(in the rows, 128 means zero)
One turn sends every row of this set to another row. A few are shown first. Where does it send the rows asked after them?
z_297: [179 116  93 104 155 130  95 123 133 118 106 119 138 145 135 127 116 128
 124 120 120 129  93 132 119 137 128 133 161 154  87 138 133 113 132 119
 121 139 128 154 118]
z_540: [132 137 133 107 127 150 141 163 150 152 128 160 140 139 125  88 148 120
 152 109 175 147 142 128 152 135 130 127 106 115 139 120 127 126 105 129
 129 108  93 108 167]
z_936: [166 133 133 111 126 127  87 145 161 163 138 137 141 143 105 105 116 114
 127 127 160 153 141 142 118 130 109 111 121  85 106 119 140 133 121 108
 132 151  88 110 148]
z_794: [128 113 127 132  97 113 113  97 115 130 162 145 135 114 106 138 116 115
 124 155 164 150  99 121 106 146 116 116 104 156 117 107 147 152 164 127
 140 141 131 124 145]
z_191: [136 158 100  81 158 118 104 133 139 125 157 155 111 122  73 125 123 124
 127 127 132 140 119 116 152 134 153 155 118 163 112 135 113 133 128 133
 121 154 117 134 123]
z_682: [144 119 131 129 130 125 123 153 168 148 125 124 166 132 122 108 116 127
 119 141 136 138 151 142 122 127 104 106 137  78 131 108 160 147 110 122
 127 153 109  88 137]
z_929: [157 108  92 100 129 157  86 132 146 115  77 132 155 144 116 144 110 134
 127 131 146 142 117 123 112 150 129 136 164 127  88 139 153 132 124 141
 106 125 112 129 127]
z_911: [114 117 128 115 142 150 171 167 153 125 110 140 160 127 140 100 156 137
 138 121 143 127 133 119 155 136 138 129 123 118 158 113 141 137 106 145
 121 110 123  96 147]
z_670: [124 116 131 145  97 149 112 119 107 125 159 135 122 129 135 131 116 122
 113 146 159 144  83 132 118 145 133 121 101 167 102 113 148 147 159 119
 124 110 144 137 144]
z_741: [111 159 132 119 142 136 128 171 139 142 159 133 105 144 114  96 133 137
 131 105 136 131 122 137 159 137 175 146  90 142 136 113 110 132 133 109
 124 117 118 123 125]
z_596: [109 113 144 161  96 142 120 104 117 134 179 141 140 135 108 136 115 115
 122 156 157 141 104 132 112 126 127 124  86 130 122 103 153 120 147 115
 142 113 119 122 140]
z_4: [132  95 130 138  97 146 115  97 112 126 144 143 149 128 122 142 135 115
 128 142 169 149  81 115 106 142 122 123 100 135 117 106 153 111 160 128
 141 103 123 136 149]
z_972: [129  92 134 129 102 145 110  96 115 127 146 148 140 126 124 133 141 112
 135 140 169 143  83 109 113 148 125 124  97 142 116 112 155 121 159 131
 134 107 136 134 154]
z_686: [161 130 101  86 149 143  97 128 163 119 102 106 150 136 129 125  98 106
 120 133 138 138 112 108 122 120 115 126 163 133  94 139 155 112 128 130
  90 136 137 146 142]
z_715: [134 132  96  86 171 122 117 127 148 108 138 141 141 109  81 139 122 125
 113 145 104 122 114 108 148 132 136 148 149 146 116 133 143 134 119 149
 114 162 139 123 110]
z_27: [107 155 146 105 141 137 136 175 109 125 121  91 118 140  93 117 137 144
 124 107 125 107 117 136 157 130 165 150 111 141 144 123 134 113 153 131
 131 129 134 114 128]
z_307: [124 147  96 112 162 110 145 124 126 114 150 143 131 131  99 124 110 126
 138 143 109 120 120 128 145 123 140 151 139 189 119 142 117 134 112 134
 127 153 123 134 111]
z_681: [121 145 147  99 123 141 162 175 118 137  98 113 146 136 106 108 145 129
 142 117 164 123 142 130 150 128 126 129 123 127 153 127 142 125 124 149
 137 127 110  93 164]
z_435: [125 145 114  93 149 101 118 109 157 123 139 123 103 115  80 145 103 131
 119 153  99 113 126 126 171 135 140 148 145 154 121 155 136 122 143 141
 114 145 119 122 132]
z_208: [110 120 127 146 101 155 140 106 107 121 166 159 142 127 112 143 122 110
 128 162 166 146  96 120 128 130 124 130 102 165 117 124 149 134 131 138
 130 104 122 131 151]
z_547: [127 124 125 151  97 146 118 114 106 124 164 130 125 133 128 140 110 127
 108 148 156 151  84 131 113 140 132 119 104 166 106 113 146 141 160 117
 129 109 134 142 134]
z_193: [168 107 122 128 135 104 106 123 155 150 123 119 161 146 122 109 109 121
 138 134 132 134 137 148  97 125 103 112 143  98 114 116 143 118 127 107
 146 165 100 117 130]
z_96: [110 115 133 139 103 150 133 104 110 122 169 162 137 123 110 135 125 107
 130 163 168 140 101 120 132 136 117 128 100 166 111 125 156 142 129 137
 127 110 130 127 155]
z_90: [133 101 130 127 137 138 157 136 143 139 113 148 170 150 140  94 146 117
 166 124 150 125 137 130 131 124 117 126 125 115 145 124 136 102  99 130
 143 115  99 111 155]
z_335: [ 87 144 130 115 149 140 146 154 156 118 142  98 130 145 129  99 117 124
 134 115 120 114 125 112 152 115 170 152 111 146 143 117 132 105 135 118
 100 113 149 132 127]
z_877: [135 116 118 134  99 120 120  92 115 127 157 144 141 119 104 146 115 120
 121 158 166 157  95 117 102 141 117 117 108 156 119 106 144 142 161 131
 143 135 121 132 140]
z_491: [167 119 112  95 137 136  94 115 161 129  98 114 118 130 120 141 110 126
 117 138 122 125 112 134 154 141 114 126 163 122  91 160 156 109 141 136
 103 119 117 132 155]
z_301: [166 135 128  84 138 154  87 152 119 125  93 102 139 138  90 140 123 116
 114 127 140 120 110 134 135 128 114 133 154 120  89 152 166 104 132 144
 118 139 123 128 145]
z_749: [100 139 125 126 158 128 139 165 147 119 147 111 125 129 117 112 130 149
 114 116  97 113 116 130 156 134 174 149 113 136 144 107 132 137 136 121
 115 134 149 115 102]
z_43: [131 109 129 136 107 130  98 148 160 147 101 111 161 153 120 118 104 141
 135 129 148 144 153 144 103 141 131 118 131  85 125 107 151 141 134 112
 128 140  97  95 129]
z_784: [ 86 127 122 132 137 157 122 158 137 113 123 119 128 152 113 124 122 154
 133 115 118 116 123 130 149 145 189 165 111 145 129 121 131 124 132 124
 109 104 129 119 104]
z_627: [ 92 114 123 119 120 142 153 144 147 128 102 152 166 140 107 114 139 137
 162 130 158 133 152 115 136 140 151 143 117 119 159 117 136 132 113 145
 131 119  96  89 143]
z_594: [104 139 138 120 137 122 142 143 156 132 132 103  97 133 124 117 123 149
 129 121 107 106 122 136 179 141 167 148 116 141 145 135 130 111 154 125
 115 101 128 117 137]
z_655: [129 156 127  81 152 121 114 140 114 116 129 109 126 125  53 144 117 121
 117 136 119 109 121 124 148 124 140 154 135 147 118 142 144 115 139 147
 131 166 128 120 124]
z_339: [180 132 105  83 146 146  63 136 147 135 122 137 123 136 105 123 125 117
 119 114 143 146 100 125 131 140 131 135 135 121  80 137 135 114 134 119
 115 132 114 147 132]
z_481: [154 124 141 126 113 111 114 134 174 158 116 101 132 136 126 117 101 133
 122 141 134 129 150 152 140 136 105 107 143  89 123 135 154 125 141 117
 125 133  98  97 161]
z_580: [101 128 133 108 133 130 167 146 167 134 117 119 165 135 131  92 127 111
 154 125 155 132 151 103 140 113 129 128 118 118 164 114 141 114 117 134
 118 125 120 106 162]
z_813: [142 127 132 119 124 120 114 145 178 146 116  91 161 147 137  99  97 112
 126 130 148 143 146 127 106 114 108 106 140  90 126 110 154 122 134 108
 111 148 121 116 149]
z_512: [102 132 136 152 145 135 153 157 131 133 153 121 130 159 137  96 125 137
 143 118 112 110 127 151 149 123 162 146 105 145 138 121 121 114 117 105
 128 116 124 122 115]
z_63: [118 125 138 111 120 120 170 138 163 143 107 129 132 129 129 109 136 136
 150 133 145 124 146 127 172 139 126 125 128 118 160 137 137 120 130 144
 125 108  99  96 176]
z_206: [109 105 152 157  98 140 108 103 119 136 179 138 135 131 110 131 119 111
 125 152 155 132 103 132 115 133 127 125  85 130 113 107 159 128 150 115
 136 120 134 124 142]
z_205: [154 143 150 116 116 137 112 169 128 150 109  93 148 144  99 119 112 120
 118 128 153 128 147 154 122 123 104 110 138  93 119 129 163 129 130 128
 134 152 103  93 154]
z_379: [112 155 104  95 159 116 119 126 160 113 149 111 132 127  91 126  89 110
 119 148 111 125 127 104 141 112 143 152 139 161 116 138 138 126 127 131
  97 159 143 136 119]
z_181: [172 109 110 103 154 153  84 144 157 120 106 116 151 135 127 131 121 125
 103 125 119 129 106 129 124 134 118 121 160 101  88 130 166 123 124 128
 103 134 136 131 122]
z_498: [110 140  94 112 143 124 101 127 140 111 132 135 138 131  70 150  93 137
 124 151 114 130 134 126 131 135 152 159 141 156 106 139 137 150 123 137
 112 159 116 118  99]

z_339 turns into z_191
z_335 turns into z_580
z_90 turns into z_193
Where do these go?
z_911 turns into z_682
z_63 turns into z_481
z_206 turns into z_972
z_877 turns into z_547
z_43 turns into z_929
z_655 turns into z_27

One turn sends every row of this set to another row. A few are shown first. Where does it send the rows asked after them?
z_374: [164 122 130 136 107 154 117  93 108 141 118  92 132 100]
z_744: [127 128 160 146  77 123 136 163 121 139 164 112 122 122]
z_595: [126 118 159 141  91 126 118 165 105 143 147 118 112 142]
z_755: [139 122 128 120  84 125 151 114  99 160 113 112 155  90]
z_80: [119 110 140 145 116 151 138 121 123 121 122 175 114  67]
z_533: [164 117 118 144 111 139  97 110 129 106 121 108 140  99]
z_429: [147 117 130 144 103 151 143 100 112 163 100 136 110  69]
z_906: [113 116 134 115  95 122 141 134 108 115 140 138 171  97]
z_169: [154 123 134 147 135 150  99  90 113 131 145 121 128 115]
z_150: [123 124 162 161  84 133 144 161 129 150 150 142  93  99]
z_268: [134 117 116 125  86 105 139 133 119 130 115 132 167  87]
z_758: [144 112 120 154 108 137 128 118 134 132  99 158 114  64]
z_377: [132 115 162 156 103 144 111 155 113 141 140 129  85 132]
z_92: [116 115 161 148  92 129 132 167 109 155 135 144  95 121]
z_879: [143 115 139 138 122 161 100 108 119  93 143 120 134 104]
z_308: [125 125 130 121 106 109 139 115  99 150 145 132 172 112]
z_635: [141 125 162 163  95 147 117 149 131 132 160 113  92 116]
z_102: [126 118 134 150 125 136 142 105 115 160 124 175 115  80]

z_595 turns into z_92
z_308 turns into z_102
Where do these go?
z_268 turns into z_758
z_755 turns into z_429
z_744 turns into z_150
z_80 turns into z_879

